nunur: [190 142 141 157 154 128 152  96 131 112  88  86 125 136 111  77  74  94
  80  94 121 175  98 103 135 167 126 131 121  81]
fezur: [157 146 125 144 123 138 135 162 176 156 157  83 120  98 131 220 142 136
  84  99 148 135 171 112 151 171 183 116 151 136]
rago: [184 137 149 158 161 121 151  98 122 108  83  95 117 138 128  97 157  93
  83 109 126 168  97  97 129 166 117 137 119  82]
Nane: [ 71 121  99  82  69 134 113 123 131 117 149 185 141 156 111  77  74 151
 183 141 103  98  98 188 128  67 102 119 127 161]
Gesa: [184 137 149 158 161 121 151  98 122 108  83  95 127 138 128  97 157  93
  83 109 126 168  97  97 129 166 117 137 119  82]
porof: [170 128 159 158 174 113 146 102 104 106  79 109 129 137 134  92 169  93
  94 134 133 154 103  89 118 161 106 145 117  87]
kuliz: [110 143 135 116  75 111 138 181 194 124 159 151 152 134 116 181 152 143
  87 161 156  80 130 135 152 157 145 126 172 175]
[ 71 121  99  82  69 134 113 123 131 117 149 185 141 156 111  77  74 151
 183 141 103  98  98 188 128  67 102 119 127 161] : Nane
chg fezur: [157 146 125 144 123 138 135 162 176 156 157  83 120  98 131 220 142 136
  85  99 148 135 171 112 151 171 183 116 151 136] : 19, [84]
[136  84  99 148 135 171 112 151 171] : fezur
rev: [103  98 175 121  94] : nunur

fezur: [143 102 188  92  21 110 111 183 101  97 185 179  94  99  95 176  74]
Gifib: [111 183 101  97 185 179  95 169 152 183  95  95 120 118  97  95 144]
vodo: [143 102 188  92  21 110 111 183 101  97 185 179  94 169 152  94 199]
howmany Gifib: [95] : 4
chg vodo: [143 101 188  92  21 110 111 183 101  97 185 179  94 169 152  94 199] : 2, [102]
rev: [152 169  94 179 185  97 101 183 111] : vodo

Nane: [ 61 151 100  90 117 121 184  94 105  73 108  26  46 171 158 106  69  87
  93  93 115 146  33  58 100 115 148 120 148  96 128  75 119 142 107 101
  52  48  67 103 115 136 169 129  60 178 203 103 168 118 190  89 215  83
  98]
Gifib: [226 153 131 158 112 125 186 171  97 157 181 185 211  66  69 139 126 115
 181 119 156 189  51 152 208 169 106 118  73 121  62 128 197 165 192 128
 186 181 153 142 141 152  84 130 183  60  65  92  70 112  91  88  93 135
 181]
Tevu: [ 78 151 101  91 113 121 186 116 103  73 137  26  58 164 125 105 100 115
  87  58 146  69 148  93 115  33  93 135  68 103  74  65 162 151 121 104
  52  47  65  68 117 148 164 121  59 175 199 101 139 119 192  81 216  81
  51]
kav: [ 78  89 168 125 169 137  45  95 185 115  74 208  54 109 176 152  97 163
  71 191  97 109 115 132  95 206 197 144 154 215 154 128  73  98  91 172
 194  23 150 116 132  70 115  88 141 152  39 203 178 163  95 171  98 161
 116]
vodo: [227  91 151 101 113 153 187 169 109 152 161 137 198 180  69 126  54 132
 165 107 157 176  23 140 208 115 106 123  59 159  39  66 210 156 192 159
 164 203 136  85 132 151  92 123 164  60  57  94  70 115 117  80 114 124
  50]
[100 115  87  58 146  69 148  93 115  33  93] : Tevu
howmany Gifib: [182] : 0
[151 101  91 113] : Tevu
rev: [142 153 181] : Gifib
rev: [197 128  62 121  73 118 106 169 208] : Gifib
chg kav: [ 78  89 168 125 169 137  46  95 185 115  74 208  54 109 176 152  97 163
  71 191  97 109 115 132  95 206 197 144 154 215 154 128  73  98  91 172
 194  23 150 116 132  70 115  88 141 152  39 203 178 163  95 171  98 161
 116] : 7, [45]
chg kav: [ 78  89 168 125 169 137  45  95 185 115  74 208  54 109 176 152  97 163
  71 191  97 109 115 132  95 206 197 144 154 215 154 128  73  98  91 171
 194  23 150 116 132  70 115  88 141 152  39 203 178 163  95 171  98 161
 116] : 36, [172]

rago: [147 101 122 143  26  83 141 163]
niz: [136 144 149 126 187 154 132 108]
nunur: [165 174 199 156 232 173 165  94]
vodo: [147 112 129 136 106 114 129 142]
Gifib: [110 141 137 116 210 155 118 105]
Tevu: [136 143 149 132 166 143 115 115]
kuliz: [170 144 177 156  94 120 175 144]
chg niz: [136 144 148 126 187 154 132 108] : 3, [149]
howmany Tevu: [143] : 2

Nane: [138 153 138  81 116 138 127 154 158 129 103 164 156 116  89 150 124 154
 196 169 160 157 154 165 136 159 178 193]
Gifib: [153 138 138 138 127 116  81 152 136 116 157 132 153 150 158 155 108 222
 225 144 221 132 133 185 131 136 207 137]
niz: [155  51 168 146 101  83  51  51  65 145 133 134 162 124 131  82 133  61
  49 133  63 176  51  56 112 159  89 133]
Tevu: [102 151  67  79 175  72  94  51  74  79 111  97  64 115  97  60 155 189
 200 154 158  43  48 189 155  78 193 192]
rago: [105  94  66 125 147 140 127  62 122 111 135 111 118 148 115 122 108 155
 146 116 159  95 146 130 124 114 134  99]
porof: [125 118 107 128 187 150 143 109 176 128 154 115 117 164 125 171 108  97
  78 130 104 108 162 100 117 127  91 128]
fezur: [159 116 159 168 236 119 123 190 105 177 154 163 177 189 148 111 169 140
 174 163 159 181 117 160 146 195 157 189]
[ 97  78 130] : porof
chg Tevu: [102 151  67  79 175  72  94  51  74  79 111  97  64 115  97  61 155 189
 200 154 158  43  48 189 155  78 193 192] : 16, [60]
rev: [127 138 116  81 138 153 138] : Nane
howmany niz: [51] : 4
chg Tevu: [101 151  67  79 175  72  94  51  74  79 111  97  64 115  97  60 155 189
 200 154 158  43  48 189 155  78 193 192] : 1, [102]

kav: [203 226  85 145  91 123 129  56 127 134]
Tevu: [ 74  74 108 210 131 197 199  99 126  96]
vodo: [152 109 107 220  38 240 185  43 129  81]
nunur: [ 74  74 108 210 131 197 199  99 145 134]
[ 85 145  91 123 129  56 127 134] : kav
[ 74  74 108 210 131 197 199  99 145 134] : nunur
chg vodo: [152 109 107 220  38 241 185  43 129  81] : 6, [240]
[109 107 220  38 240 185  43] : vodo

vodo: [ 92 223  78 147 110 181 219  42  53 175 107  99 199   9  53 244 106 129
  15  51  56 151   6 192 127 169 240 155]
Gifib: [127  97 191 209  36  89 122  98 200 111 171  17 118 126 141 191 226  21
   6   8 245  57 251  19 243  24 195 251]
porof: [161  17 160  42  10  22 208 108 183  93 177 242  66 217 197 154  82   4
 178   6  79  39  33 159  71  17 208  24]
fezur: [  8  22  96 104 207  24 221 160 176 133  82 237 104 130 107 230 228  29
  69 150 126 174 164 145 237 185 131 225]
Tevu: [144 128  35 136 155  85 251 247 103 241  79  93 230 133  35 188 165 215
 123 148  60 129 101 224 158 134 225 220]
kav: [  4  64 222 119  54  35 194   2  31 149 225  97  97 176 252 228 169 205
  60 134 129 225 123 101 158 224 148 106]
Nane: [151   6  89  97  35   2 194  54 130 157   6 190 228 196 130 129 246 190
 241 190  78  68  88  26 235 199 240 216]
niz: [179 168  96 225 186 193  87 211  59 103 142  92  44 175 133 242 183 241
 165 222  37 226  82 178  15 251  50 217]
Gesa: [158 243 154 231 205  22 230 128 129 137 240 216 144  25 234 137  71 120
  58 184 122 168 183 193 131 137 253  64]
howmany kav: [100] : 0
howmany Gesa: [137] : 3
rev: [  2 194  35  54] : kav
chg Tevu: [144 128  35 136 155  85 251 247 103 241  79  93 230 133  35 188 165 216
 123 148  60 129 101 224 158 134 225 220] : 18, [215]
[123 148  60 129 101 224 158 134 225] : Tevu
[ 15  51  56 151   6 192] : vodo

Nane: [101 125 125 140 173 109 120 136 159 149 104 112 167 117 126 136 104 136
 136 103 109 139 151 155  82 146 137 139 122 134 130 111 158 143 129 146
 141 101 145 123 138 112 142 132 145 133 144 103 104 136 129  71 139 166]
Gifib: [170 105 148  83 152  91 129 118  91  63  89 120 122  88 140 103 175 111
 140 186 202 104 105 116 177  30  93  89  92 111 146 170  75 133 153 103
 100 154 108 107 110 120  99 114 115 141  68 132 147 180 174 186 141 138]
niz: [115 121 156 103 192  79 137 143 153 114 169 122 163  73 140 119  93 123
 181  59 133 116 139 185  77  98 125  75  89  92 170 111 146 153 143 151
 147 114 130  98 120  93 148 116 122 146 106  96 144 156 143  55 149 182]
nunur: [146 170  77 133 155 107 139 135 152 126 160 145 133  96 138 120  75 122
 157  85 104 118 134 175  82 138 131 124 155 102 147 125 171 132 129 158
 153 124 128 111 120 108 160 108 117 135 118 108 136 149 114  56 138 155]
Tevu: [170 105 148  83 152  91 129 118  91  63  89 120 122  88 140 103 175 111
 140 186 202 104 105 116 177  30  93  89  92 111 146 170  75 133 153 103
 100 154 108 107 110 120 102 114 157 141 154 123 147 180 174 186 141 138]
vodo: [139 115 106 144 151 114 114 126 103 111 116  79 163 134 122 135 195 132
 136 133 191 136 129  98 166  71 107 120 135  89 162 142 159 141 144 159
 147 129 120  96 114  98 159  99 113 142  93  97 148 175 131  62 152 179]
kav: [139 115 106 144 151 114 114 126 103 111 116  79 163 134 122 135 195 132
 136 133 191 136 129  98 166  71 107 120  71 156 115 138  74 145 141  88
  96 120 133 126 133 125  82 152 150 139 117 134 131 117 179 186 133 139]
rago: [129 115 167  82 189  75 138 137 149  97 159 142 137  65 146 106  84 116
 181  84 127 107 129 181  87  94 119 107 135  89 162 142 154 117 136 159
 145 148 111 109 112 120 164  92 103 130 100 115 141 179 106  92 140 142]
chg nunur: [146 170  77 133 154 107 139 135 152 126 160 145 133  96 138 120  75 122
 157  85 104 118 134 175  82 138 131 124 155 102 147 125 171 132 129 158
 153 124 128 111 120 108 160 108 117 135 118 108 136 149 114  56 138 155] : 5, [155]
[170 105 148  83 152  91 129 118  91  63  89 120 122  88 140 103 175 111
 140 186 202 104 105 116 177  30  93  89  92 111 146 170  75 133 153 103
 100 154 108 107 110 120  99 114 115 141  68 132 147 180 174 186 141 138] : Gifib
chg Gifib: [170 105 148  83 151  91 129 118  91  63  89 120 122  88 140 103 175 111
 140 186 202 104 105 116 177  30  93  89  92 111 146 170  75 133 153 103
 100 154 108 107 110 120  99 114 115 141  68 132 147 180 174 186 141 138] : 5, [152]
[170 105 148  83 152  91 129 118  91  63  89 120 122  88 140 103 175 111
 140 186 202 104 105 116 177  30  93  89  92 111 146 170  75 133 153 103
 100 154 108 107 110 120 102 114 157 141 154 123 147 180 174 186 141 138] : Tevu
howmany Nane: [105] : 0
chg rago: [129 115 167  82 189  75 138 138 149  97 159 142 137  65 146 106  84 116
 181  84 127 107 129 181  87  94 119 107 135  89 162 142 154 117 136 159
 145 148 111 109 112 120 164  92 103 130 100 115 141 179 106  92 140 142] : 8, [137]

fezur: [ 88 155 160 123 203 120  60 139]
vodo: [ 87 155 204 160 123 120  60 122]
Nane: [ 60 121 149 115 240 121  59 129]
Gifib: [111 158 180 123 174 108  74 140]
porof: [ 54 112 149 110 245 120  60 118]
nunur: [ 51 108 150 107 247 120  60 156]
kav: [ 92 155 162 123 198 120  60  55]
kuliz: [ 88 155 160 123 205 120  60 130]
rago: [ 88 155 160 123 204 120  60 140]
howmany Gifib: [110] : 0
rev: [55 60] : kav
rev: [204 123 160] : rago
rev: [180 158] : Gifib

